Turns, then the turns between two rows, first turn first; the first pair answered:
Z_524:
[ 15  -1  14  14   7   5  -5  -1   6   1  -5   2  -3  -2  27  11  -7   4
   8   3 -12  -4   2  -3   6 -13   2 -17   7 -12   8  -4   6  16   4  -5
  19   2  -6] -> [  5  -2  17  25   5   4  -3   0   3  -2 -10   2   3  -3  22   2  -7   8
   2   5  -9   1   7  -3   4 -17   2 -14   7 -11   8  -1   9  14  -2  -8
  19   4   1]
[ 5  3 -6 -8  5  5 10  5 -4  1  0 -6 -1  3 -1 10 -2  0  4  0 -3  5 -1  3
  4  5  6  0 -5  5  0  0  4 -5 10 -2 -1 -4  0] -> [  7   7  -6 -11   3   4   2   1   6   2  -1   2   1   4   4   8  -3   0
   5   3  -3   2   1  -1   2  12  10  -4  -1   2  -3   1   0   1   3  -1
   6  -6  -2]
[  4  12   0  -5  -3 -13  -3  -4   5   9  -2  -1   3   3   8 -10  -4  -2
   4   3  13  -3   7  10  -3  11  -5  -7  17 -11   6   2  -6   6  -6 -12
  -2   1 -11] -> [ -6   8   4   7  -2 -13   3  -1   0   6  -6  -3   6   4   1 -19  -3   1
  -4   3  16   2  11  10  -4   4  -9  -2  16  -9   9   4  -3   2  -8 -13
  -6   2  -4]
[ -3  -5   4   9  -2 -10  -2   8  -2   6   7  -9   4   0 -10  -1  10  -6
   3  -4   7  -9   2   5  18  -4   4   0  -3   9  -5   0   8  -9   5   1
  -6   2 -11] -> [  3  -4   2   0  -2 -12  -7   5   2   8   9  -6   2   1  -6   4  10  -9
   8  -4   6 -14   1   4  18   1   6  -4  -1   7  -6  -3   5  -4   5   2
  -3   0 -16]
Z_498:
[ 11   1  14  -7  -5   0  -1  11  -1  14  -1  -4   1 -12   8   3  -2  -5
   8   2 -16   2   3  -2  -4   5   5   3  -7  -6   2   0  -3   2   6   9
  10   1 -10] -> [  9   4   9 -11  -6   0  -2   8   1  12  -1  -1   1 -10   8   1  -4  -6
   7   3 -16   3   3  -2  -7   9   5   4  -7  -6   1   0  -7   4   5   9
  10   1  -8]
[ -5   0 -12  -5   0  -5   5   2   7   1   8  -8   4  -2  -8   1   8  -9
 -11   7   7   6  -7   1   6   9  10   4  -6  -5   2   9  -8  -9   1  -5
   1  -8  -2] -> [ -6  -2 -11  -3  -1  -7   4   5   5   0   8 -11   5  -2  -9   1  10  -8
 -11   5   7   6  -6   3   8   6   9   5  -5  -5   2   9  -6 -10   1  -4
  -1  -7  -3]
[-22  -2  12  13  -7  -4 -15  -3  10  -7  -1  14  23  13   4 -18   4  -5
  -3   3   9   1  10   4  -7   6   6  -6  16   1  -4   3  -4   0 -24   2
   7   5   8] -> [-21  -5  16  19  -7  -6 -14   2   8  -6   0   9  23  11   3 -19   6  -5
  -3  -1  11  -1  10   8  -3  -1   5  -6  15   2  -2   3   2  -3 -22   2
   7   5   6]
Z_430:
[ -5  -5 -11   3  -3 -13   3  14   6   8  -8  16   9 -13 -11  -7  11  -1
  -5   1   2   2  10 -26  10   7   2  11   4  -4  -9  16  10  -5  -5 -10
  -2  13  -2] -> [ -3  -6  -8   6  -1 -12   5  15   4   7 -10  17   9 -14  -9  -8   9   2
  -5   0   2   3  11 -26  11   3   3  11   2  -5  -7  16  13  -6  -4 -11
  -1  12  -1]
[ -9  19   6   2  12   9  12  13  -2  -1   7  11   9  -4 -11   4  12  -1
   3  12   4   6  15   8  -4  23   0  -3 -11   1  11   6   0  -4  13 -15
   3  -4   5] -> [-11  20   3   0  12   9  10  11  -1   0   8  11   9  -3 -12   6  12  -3
   3  14   5   4  14   7  -5  26   0  -2 -10   1   8   5  -2  -3  12 -15
   2  -4   5]
[-19   3   0 -12  -9  -7 -19 -12   7   9   6  15   3   5   4  -9   6 -14
  -3   1   8  -2  11 -11  -1  14   0   1  12  13  -7   9  -7  11 -15   2
  13   0  -6] -> [-12  -5   9  -4  -6 -11 -18  -1   9  14   3  10   5   1   6  -4  14 -14
   2  -6  11  -6  14  -9  13   7   9  -4   9  15  -4  10  -1   8 -12   0
  18   0 -16]
Z_533:
[ -1  -5   8   9  -6  -8   0   2 -13  -1   5 -14 -12   0  -7   5   9   3
   1  -4  -1 -13  -1  12   4 -17  -7   3   3  -7  -2  -1   5  -5   8   6
  -2   7   4] -> [  3  -1   3   0   1  -2   9   1 -16  -5   3 -10 -17   3  -2   8   3   6
   2   0  -5  -6  -6  12  -1 -16  -6   6  -1  -8   2  -2   1  -7  15   3
  -2   4   7]
[  0   0   1   2  11   2  17   9  -2  -3  -3   3  -2  -1  -1  -1  -3   3
   3   3   1   8   1   1   0  -4   5   2  -7   2   3   1   2 -10   4  -7
  -3   0   5] -> [  2   5  -7 -12  10   0  12   5   5   0   1   6  -3   1  -1   3  -3  -3
   6   4   2   4  -3  -1   0   9   8   1  -4   0  -3   2  -5  -7   4  -5
  -2  -2   0]
[ -4  -1 -10  -4  11   1   3   0 -11   4   2   5   0  -2  -7   3  -3  -1
  -2  -3   1   8 -11   0  -9   1  -7   5   8  11  -2  -2   1   0  -5   6
  -7   1   8] -> [ -5  -2 -11  -6   9  -1  -2   0  -7   6   4   5   0  -3  -9   4  -2  -5
   0  -4   2   4 -11   0  -7   4  -4   4  10  11  -6  -1  -1   1  -7   7
  -6   1   5]
[ 4  1 -4 -7  3  1  3  7  1  0  0 -1  1  7 -6  5  1 -6  3  0  1  1  2  0
 -1 11  4  5 -1 -1 -1 -2 -1 -3  9  0 -2  2  0] -> [ 1 -2 -1 -3 -1 -3 -3  7  4  3  2 -3  2  5 -8  2  5 -7  2 -3  2 -3  4  0
  2 10  5  2  1  0 -4 -2  2 -3  5  1 -1  2 -3]

(2 to 3 turns a pair)
[ 8 -1  2 -3  2  1 -4  7  7  5 -5  9 -2  0 19  3  0  8 12  3 -4 -3 -1  1
  5  2 17 -9 -1 -4  6  2 -2  4  0 -7 11 -1 -5] -> [-3 -6  9 14 -1 -4 -4 10  5  3 -9  8  5 -2 11 -9  2 10  5  3  0 -1  7  0
  5 -3 15 -8  0 -1  5  3  4  2 -7 -8 10  2  0]
Z_533 Z_524
[ 16  -2   4 -10  13  -7   6  11   9   6   0   0   0  -2  11  10   5   3
  12  -5  -1   1   4   1  15   1  19  -7  -5  -1  -1  -2   1  -7   3   2
  10  -1 -10] -> [ 8 -2 10  5 11 -7  2 11 13  3 -6  6  8 -2 10  0  4  9  7 -2  1  4 12 -4
  9 -2 19 -8  0 -3  0  0  4 -5 -9  0 15  0 -4]
Z_524 Z_533
[ -5  -1 -11 -17   1   6  17 -16  13   1   8   8   1  11  -2   9  -6 -16
  -7   4   0   5   5  -1  -6  15  -9  -2   0   3   2   0  -7   7  18   8
 -11  -1 -11] -> [  2 -13   7   2   5  -3  15   0  15   7   4  -4   5   2  -2  11   6 -15
  -1  -8   7  -3  10   5  15   0   2  -9  -4   8   8   1   6   1  19   5
  -6   0 -25]
Z_430 Z_430 Z_533
[  8   9 -12  -4  20  20  15  18  11   6  -6   9   2  11  31  13 -22   2
   1 -10 -20   4 -16 -15  -5   2  11  -5  -4  -8  14  -7  10  -1 -10  -7
   7  -9 -10] -> [ -8  11 -14   5  15  21  12  13  13   0  -9  16   9  13  24  -3 -24   5
 -10  -4 -17  10  -9 -21 -17   6   6   0   1  -7  10  -5   7   0 -20  -8
   7  -7   2]
Z_430 Z_524
[  0  -4  -3 -14   4  10   0  -2   0  -6   0   4   4   0  -4   2  -4  -5
   6   6   1   2  -1  -5  -6   6  -3   1  -5  -6  -6   3   3   2  11   4
   6  -2   3] -> [ -4  -4  -2 -13   3   6  -4  -1   5  -4   0   4   6  -1  -5  -1  -1  -7
   5   6   3  -1   1  -6  -4   9  -1  -1  -3  -5  -9   4   1   2   6   4
   9  -3  -1]
Z_524 Z_430
[ -6 -14  24  38  -4 -11  -5  11  -4   4  -9  -8  13  -9  -7 -14   7   4
  -5  -4   5  -5   5   4   3 -19  -2   0  -6   1   2   0  18  -4  -7   2
  -4   3  -2] -> [ 13   8 -12 -23  14  10  21   2  -4  -4  -5  13  -4   9  11   7 -13   3
   5  13  -7  12 -15  -2 -17  11   7   9 -19 -10   3  -3  -6  -4  10   1
  -5  -7   4]
Z_533 Z_533
[-10   0  -3  -3 -17  -6   0   5 -19   2  -5 -11  13   2  -6   2   0   1
 -11 -11  -9   0  -1   1   5   0   0   0   0   8 -17   3  12   6 -15   5
   5  -2  -3] -> [  0   5 -10 -19 -10   2  10   2 -22  -1  -5  -5   5   7   3  11  -8   2
  -7  -7 -14   4  -8   2   0   4   1   2  -5   4 -14   1   8   6  -7   5
   6  -5  -1]
Z_533 Z_533 Z_524
[  4   0   1  -9   7   3   8   9 -10  -1   0  -4  -4  -1  -2   5   2   1
   2  -3  -3   9  -8   4   0  -6  -2   7  -5   8   4   2   2  -9  12  -1
  -8  -1   2] -> [ 12   3   0 -18   6   3  -2   7   1   4   1   2  -5  -2   9  10   1   0
  10  -4  -5   3  -8   2   0   1   6  -2  -1   2   1   0  -2   0   7   1
   1  -4  -7]
Z_524 Z_430
[ 17  11 -14 -33  -4  -7   3  -3   1   5   0  12   3   4  10   7  -8  -7
  10  -5  -5  -6  -3   8 -10  27   6  -6  -2  -7  -3  -9 -11  11  10   0
  -5  -5 -11] -> [ -7   2  11  21  -7  -9   1   2  -1  -5 -17  14  23  -4   4 -24  -8  12
  -9  -3   2   2  20   2 -15   5   1  -5   4  -6   2  -5   5  10 -16  -5
   2   0   8]
Z_524 Z_533 Z_533
[  1   3  -8 -16   5  -2  -3   7  17  -7  -2  11  -2  -5   1   3  21 -11
   4  -9  -1  -6   2  -1   6  10  19  -1  -2  -7  -9  -3  -1  -1  14  10
   6 -12  -9] -> [-10   0   5  12  10   2   8  12   7 -17 -15  14   5  -9   1 -13  14   5
  -7  -5   0   7  12  -4  -2  -7  14   3  -4  -7   0   0   9  -5   5   5
   7  -9   7]
Z_524 Z_533 Z_533
[-11  -7   8   7 -10  -2   4   7  -2  -4  12  -9  15  -7  -9  -7   3  -8
   0 -10   6  -3   2  -7   6   1 -14   2  10   6  -7   1   1  -7  -5  -4
 -11   5  -4] -> [ -4  -4   7   7   1   8  21  11 -12 -11   6  -6   9  -6  -1  -3  -6   2
   0  -5   1   9  -1  -6   1  -6 -15   6   0   4   4   1   3 -11   2  -7
 -11   3   5]
Z_430 Z_533
[  0  -7  -2   7  -9  10  -6  -5 -12  10   7 -10   1  22   0  14 -10   6
  -3  -4  -5  -5  -4   7   3 -13 -28   3   3  10  -5  -5  -4   4  12   2
 -16  -5   9] -> [ -1  -3  -8  -7 -11   9  -9  -8  -6  12  12  -7   0  25   0  17 -10   1
  -1  -3  -4  -7  -7   4   2  -4 -26   3   5   9 -10  -6 -10   7  11   4
 -15  -6   6]
Z_533 Z_533
[ 18  -6   8  11   5   2  -3   8   3   7   0  -3   1  -7   1   7   5   2
   3  -9   0  -7  -3   8  11 -11   7  -3  -2   5   7   3  12   3   5  -1
   2  -8  -6] -> [ 12  -7  12  21   2   0  -3   8   4   5  -4   0   7  -6  -1  -1   5   6
  -2  -7   4  -3   2   4   9 -11   8  -3   0   5   7   5  13   3  -5  -1
   4  -6   0]
Z_524 Z_524 Z_524
[ 13   1   4   2  -7   5 -12 -13  -4   3   6  -1  -8  -2  13  14  -5   2
   7   5 -14  -9  -9   7  -4  -3 -15 -10  13  -8   4  -4   2  14   8  -2
   0  -4  -7] -> [  2   4   2  11  -2  12   4 -12 -10  -8  -4   6  -2   2  10   0 -13  13
  -4  13 -13   8  -4   2 -15  -7 -15   0   9  -8   9  -1   2   9   2  -7
  -2  -3  11]
Z_524 Z_524 Z_533
[-14  -5   6  32  -2  -2  -4   0  -3  -5  -9  -9  13  -6  -1 -17  -1   1
  -6  -4  10   3  11  -5  -1  -8  -9  -1   6   9  -1   5   7  -7 -10  -2
   3   7   4] -> [ -5   6 -18  -5   4  11  13  -8 -15 -10  -1  -5  -4   3   1  -1 -12  -4
  -3   6   1  15  -6  -4 -14   4 -18  11  -2   9   0   2  -7  -9  10   1
 -11   4  12]
Z_533 Z_430 Z_524
[  0 -15   3   8  -7  -1  14  14  -5   3   4  -9   9  -5  -6  -3  12  -2
  -4   1   0   5   2  -2   9  -9   3  -4  -5   9   6   5   9  -8   3  -3
 -19   3   1] -> [ 12  -8  -6 -16  -8   1   7   6  -1   9  14  -7  -1  -2   1  12  11 -11
   4   1  -6  -1  -7  -1   8   3   2  -7  -3   6   2   2   1  -1   9   1
 -18   0  -9]
Z_430 Z_524 Z_533
[  6   9  -5 -10  19   6  11   8   3 -10  -3   6  -7  -4   7   8 -11   8
   9   5  -4  14  -5   5  -4   0   4  -3  -8  -4   8  -4   1   1   7 -10
  11  -5   5] -> [  0  11  -5 -14  11  -2  -7   4  20  -4   1  10  -1  -4   5   3  -6   1
  11   4   1   4  -1  -1  -2  14  10 -11   3  -7  -4  -2  -5   7  -5  -6
  16  -4  -3]
Z_524 Z_533
[-12  -3   2   3 -10   9  -4  -6  10  -7  -4   6   8   1  -5 -11  -7  -6
  -7   2   0  -6  10 -10 -18   8 -15   1  12  -3   6   0 -13  10 -19   1
   9  -1   4] -> [ -1  -2 -10 -17  -2  16  16  -2  -7  -8   0  -4  -8   4  -6   5 -10  -9
  -2   2  -6   1  -5  -2 -15   5 -21  11  -2   2  12  -3 -15   0   6   0
  -6  -3   5]
Z_524 Z_533 Z_524
[  7  -1   9   7   7   5  -2  -3   4   3  -7  -2   5  -1   5   0  -4   1
  -1   1 -11  -1   3  -5   3  -3   6  -7  -7 -10   4   5  -1   5   0  -5
   7   0  -1] -> [-2 -2  8 13  4  3 -2 -4  2  0 -8 -1  9 -1 -2 -7 -4  1 -7  2 -8  2  5 -7
 -1 -3  4 -2 -7 -8  2  5  0  2 -4 -5  4  3  5]
Z_498 Z_533 Z_524
[  7   7   2  -3   6  15   9  -1   8  -5 -10  19  -4   5  20  -1 -15  12
  -1  13  -8  10   1  -9 -15   3   4  -5  -2 -10   7   2  -5   7  -6  -2
  15  -5   6] -> [ 14   5  -3 -10   9  17  19   3  -5  -2  -3   8 -14   3  19  12 -14   7
   4   7 -11   9  -8  -1  -9  -4  -1   0 -10  -5  12   0  -3  -1  12  -1
   3  -5   2]
Z_524 Z_524 Z_524
[-15   0  -3   2  -3  -6  -7   2  11   3   2   4  10   1  -6 -12   4  -4
  -5  -1   7   1   8  -8   6   8   8   1   6   1  -8   3  -4   2 -13   1
   2   0  -3] -> [ -1  -1  -8  -8   8   3  17   8 -12  -2   2  -6  -5   3  -4   4  -2   0
  -1  -2  -1   9  -4   1   7  -4   1  10  -9   4   5   1   0 -10  12  -1
 -11  -1   2]
Z_533 Z_524 Z_533
[-20 -12   6   5  -9   2  -2   8   8  -1   0   8  16   4   4 -11   0  19
 -15  -9  13   2   9  -8  -3   2  -5   6   8  -3  -5   4   3   7  -8  13
   8  11  17] -> [ -8  -7 -14 -30  -6   7   9   8   1   2  11   2   2  10   1   6  -1   8
  -6 -10  10   2  -6  -3   1  14  -6  13  -1   1  -9   2  -6  -1  13  16
  -6   8  12]
Z_524 Z_533 Z_533
